Each row is where one point has got to under a steady rotation. How many ticks took it there?
The counts run from 0 to 412.
[136 86 137 100 75 137 116 146 90 97 138 143 70 116 126 92 70 136 136 106 126 103 105 115 108 115 57 107 145 86 153 154 161 113 176 101 111 113 56 139 100 153 141 137 137 153 146 133 78 118] -> 30
[69 194 100 144 137 120 171 116 119 125 71 142 134 127 122 166 150 69 142 95 98 128 130 153 126 129 127 115 162 134 171 123 106 143 159 128 180 173 148 142 115 184 89 124 159 160 97 121 126 106] -> 109
[136 131 136 190 90 129 159 106 86 85 124 109 139 147 167 158 120 118 103 116 81 96 103 120 157 93 163 165 135 104 112 108 137 127 164 108 133 155 133 124 133 195 93 102 111 145 60 159 96 78] -> 67
[159 127 144 151 99 84 115 122 76 148 126 89 115 124 143 84 126 102 127 197 74 148 139 115 140 120 141 116 67 159 81 132 113 150 160 136 142 156 137 103 98 169 155 110 108 65 108 99 161 126] -> 54
[83 134 91 171 114 164 90 112 127 123 124 134 153 170 89 77 161 92 116 139 122 117 150 125 97 160 106 147 84 135 77 136 136 131 172 162 114 149 113 138 156 149 95 135 60 86 124 175 151 113] -> 326
[172 96 153 147 82 113 140 144 83 122 139 84 82 128 156 146 56 165 128 148 108 149 108 141 145 127 200 127 131 106 77 116 117 115 126 88 128 84 65 144 98 88 146 88 109 106 124 90 108 118] -> 343
[129 85 146 149 137 157 77 143 91 99 198 160 139 161 118 138 164 152 138 152 131 104 143 66 149 87 72 129 132 113 117 135 178 107 123 127 119 160 126 96 140 178 163 150 80 89 97 162 147 86] -> 322
[130 103 137 156 165 137 89 137 143 107 95 89 171 140 113 113 138 122 122 193 94 133 169 149 116 177 76 109 86 124 90 155 109 124 93 140 112 133 91 138 129 103 207 120 111 98 120 105 173 159] -> 50
[173 152 118 132 135 107 128 138 173 77 106 153 140 122 101 152 103 116 102 150 116 112 40 150 106 92 136 153 91 156 164 130 153 128 134 160 151 111 85 106 174 168 121 115 160 157 74 114 80 73] -> 78
[118 155 76 109 151 167 155 197 149 101 110 123 153 141 160 185 128 120 140 80 218 136 172 117 166 129 146 111 167 108 132 124 98 139 138 98 133 130 163 133 172 97 141 123 155 174 127 103 156 90] -> 395
[151 141 164 107 91 96 158 109 136 118 130 126 111 170 143 140 122 98 159 185 99 88 87 136 88 129 149 157 113 101 111 148 134 116 78 145 93 112 86 109 134 158 145 154 76 72 151 188 158 78] -> 335
[134 137 153 136 100 110 90 136 95 141 122 120 100 138 90 95 120 152 143 189 101 128 111 140 94 98 111 150 132 100 143 162 177 97 97 156 140 109 57 123 103 134 119 115 80 55 164 139 73 101] -> 332
[133 169 128 116 73 111 180 153 143 114 87 137 149 152 169 171 90 66 142 144 142 91 112 138 104 134 150 138 65 123 83 165 132 146 151 128 83 100 100 125 155 111 148 145 95 100 115 131 161 75] -> 210
[93 163 107 117 100 124 118 89 83 169 129 174 98 86 89 107 165 89 122 122 99 138 116 100 119 106 119 117 111 157 168 152 150 131 213 122 151 187 135 151 85 165 84 177 102 118 139 123 142 113] -> 284
[92 151 139 79 104 164 134 88 129 163 136 163 131 136 75 133 158 150 180 98 152 99 110 130 118 101 116 150 153 85 181 144 174 115 64 137 98 116 123 170 99 102 98 143 81 90 160 156 105 136] -> 289
[122 100 148 109 102 144 134 108 94 132 152 98 129 200 142 82 124 136 188 143 117 110 171 110 110 110 99 126 148 119 73 128 151 192 110 140 116 100 169 111 92 173 173 111 136 75 93 119 108 177] -> 185
[72 120 88 153 115 127 121 135 106 141 161 113 96 157 135 104 145 124 171 145 119 157 174 135 68 131 98 69 198 127 61 108 96 108 123 149 123 129 69 80 131 155 113 109 124 114 136 151 152 140] -> 189
[115 178 107 98 113 117 181 152 143 131 52 109 156 124 191 147 90 84 158 144 131 135 149 174 161 172 177 113 116 101 154 145 128 161 111 98 162 108 153 149 78 110 160 124 129 88 141 90 143 134] -> 384
[85 123 91 123 95 152 123 128 87 122 125 147 59 125 111 76 99 106 117 120 91 121 148 102 135 164 109 122 155 123 151 138 146 93 174 94 151 134 62 168 69 143 117 172 116 123 189 118 99 128] -> 156
[97 123 70 148 90 157 154 196 160 81 116 130 147 134 179 132 80 123 132 109 149 123 131 160 133 163 121 114 160 69 129 137 184 135 159 134 149 87 98 107 144 140 110 116 97 103 119 170 98 108] -> 72
[90 122 107 194 154 111 132 155 159 129 97 144 127 85 153 159 148 160 98 160 87 161 177 175 94 168 139 120 120 88 137 144 168 118 116 132 167 95 101 118 90 75 124 108 79 97 173 137 131 135] -> 374
[191 90 191 144 107 94 139 170 122 129 151 116 122 116 175 185 89 198 145 132 141 132 120 155 112 79 144 116 117 92 103 131 158 165 102 122 115 83 130 98 131 76 170 72 131 132 111 104 99 115] -> 217
[130 121 108 166 138 139 126 144 135 106 125 130 107 84 139 127 136 146 69 65 139 153 154 118 122 123 146 131 112 165 138 108 109 150 216 117 147 143 168 128 152 114 98 122 159 224 127 110 111 121] -> 399
[115 115 121 173 125 156 104 126 115 101 158 142 140 174 120 98 173 123 100 151 124 100 179 70 128 144 107 170 97 119 85 138 144 112 140 131 102 141 123 117 158 150 150 163 59 105 133 184 156 88] -> 324
[183 118 159 145 132 104 126 176 146 125 149 94 124 154 170 164 120 176 135 136 176 145 156 142 103 92 171 139 143 114 92 116 112 136 77 139 108 86 136 88 185 85 154 85 136 136 142 135 125 102] -> 219
[125 148 152 145 127 135 100 110 95 148 107 125 80 126 67 173 144 106 128 118 124 133 90 148 118 157 169 120 128 116 153 137 80 94 138 100 100 159 79 203 135 93 103 157 79 162 170 162 181 102] -> 294
[152 89 147 103 136 150 90 138 161 141 170 165 93 147 107 73 144 179 118 141 157 125 159 95 94 153 128 164 110 142 159 145 180 163 120 141 120 96 176 136 131 97 156 172 104 129 204 145 120 155] -> 0
[83 140 115 174 113 124 154 152 61 114 106 93 114 131 164 169 136 102 141 134 105 136 186 137 119 112 101 104 174 75 88 130 95 71 112 112 126 156 62 103 126 135 130 84 123 114 132 129 150 73] -> 63
[149 101 107 119 159 142 116 93 152 134 176 125 107 97 106 72 185 183 78 118 126 160 145 82 154 83 102 158 155 162 162 92 125 112 113 140 143 155 166 106 128 152 92 125 159 169 144 142 116 149] -> 275
[184 120 130 111 145 136 107 162 148 126 131 161 113 114 110 123 110 152 80 126 161 137 121 81 157 130 186 174 83 172 181 138 147 129 140 94 146 111 140 179 140 78 167 164 119 150 174 76 121 99] -> 125
[69 171 68 124 159 115 174 111 182 117 103 141 171 120 155 131 173 97 140 135 99 144 157 149 117 116 81 110 150 143 133 109 124 128 99 159 154 144 134 68 126 181 122 120 177 124 88 131 146 140] -> 234
[111 112 124 128 174 178 135 130 157 110 119 122 150 158 134 145 148 135 133 94 154 128 193 99 161 151 137 117 156 144 108 98 88 162 114 88 126 116 189 169 129 100 179 138 177 186 129 89 143 187] -> 268
[167 134 153 78 114 123 195 109 139 116 127 119 129 87 167 185 115 153 131 85 136 121 96 141 169 60 145 139 152 110 165 95 117 133 81 108 119 121 161 104 119 140 123 96 182 171 94 113 119 118] -> 391
[158 159 143 152 147 112 119 166 115 131 92 135 113 73 120 177 134 146 82 142 148 130 122 139 145 123 165 156 107 100 207 161 133 83 124 115 164 147 105 152 135 80 122 123 106 141 175 125 119 46] -> 250
[85 116 79 90 86 173 127 134 128 146 190 119 121 173 137 70 131 111 162 103 171 141 162 86 115 118 112 99 152 159 46 102 102 147 174 134 84 119 128 106 141 137 127 135 123 127 131 110 165 161] -> 314
[101 117 85 160 119 168 115 138 125 82 146 130 179 193 119 120 124 127 140 149 116 116 127 96 186 116 131 168 152 108 95 122 174 112 114 115 164 122 107 136 125 189 138 124 74 63 75 147 118 107] -> 196
[199 118 123 108 74 115 159 128 162 123 158 70 124 135 176 127 89 159 135 139 157 146 70 161 152 109 180 132 148 119 71 89 116 132 115 133 101 95 116 91 155 134 104 82 102 110 100 158 157 108] -> 346
[159 178 139 114 152 128 180 100 160 111 50 95 177 144 127 139 138 109 103 175 104 117 121 152 165 140 177 195 107 136 166 130 121 130 48 126 149 116 146 162 114 112 137 106 125 106 132 124 109 113] -> 381
[160 105 141 140 140 147 121 76 104 103 156 115 81 151 119 89 192 137 99 140 104 124 135 103 151 134 118 163 176 115 163 109 110 111 85 125 124 170 159 122 132 208 116 164 124 160 152 209 147 104] -> 149
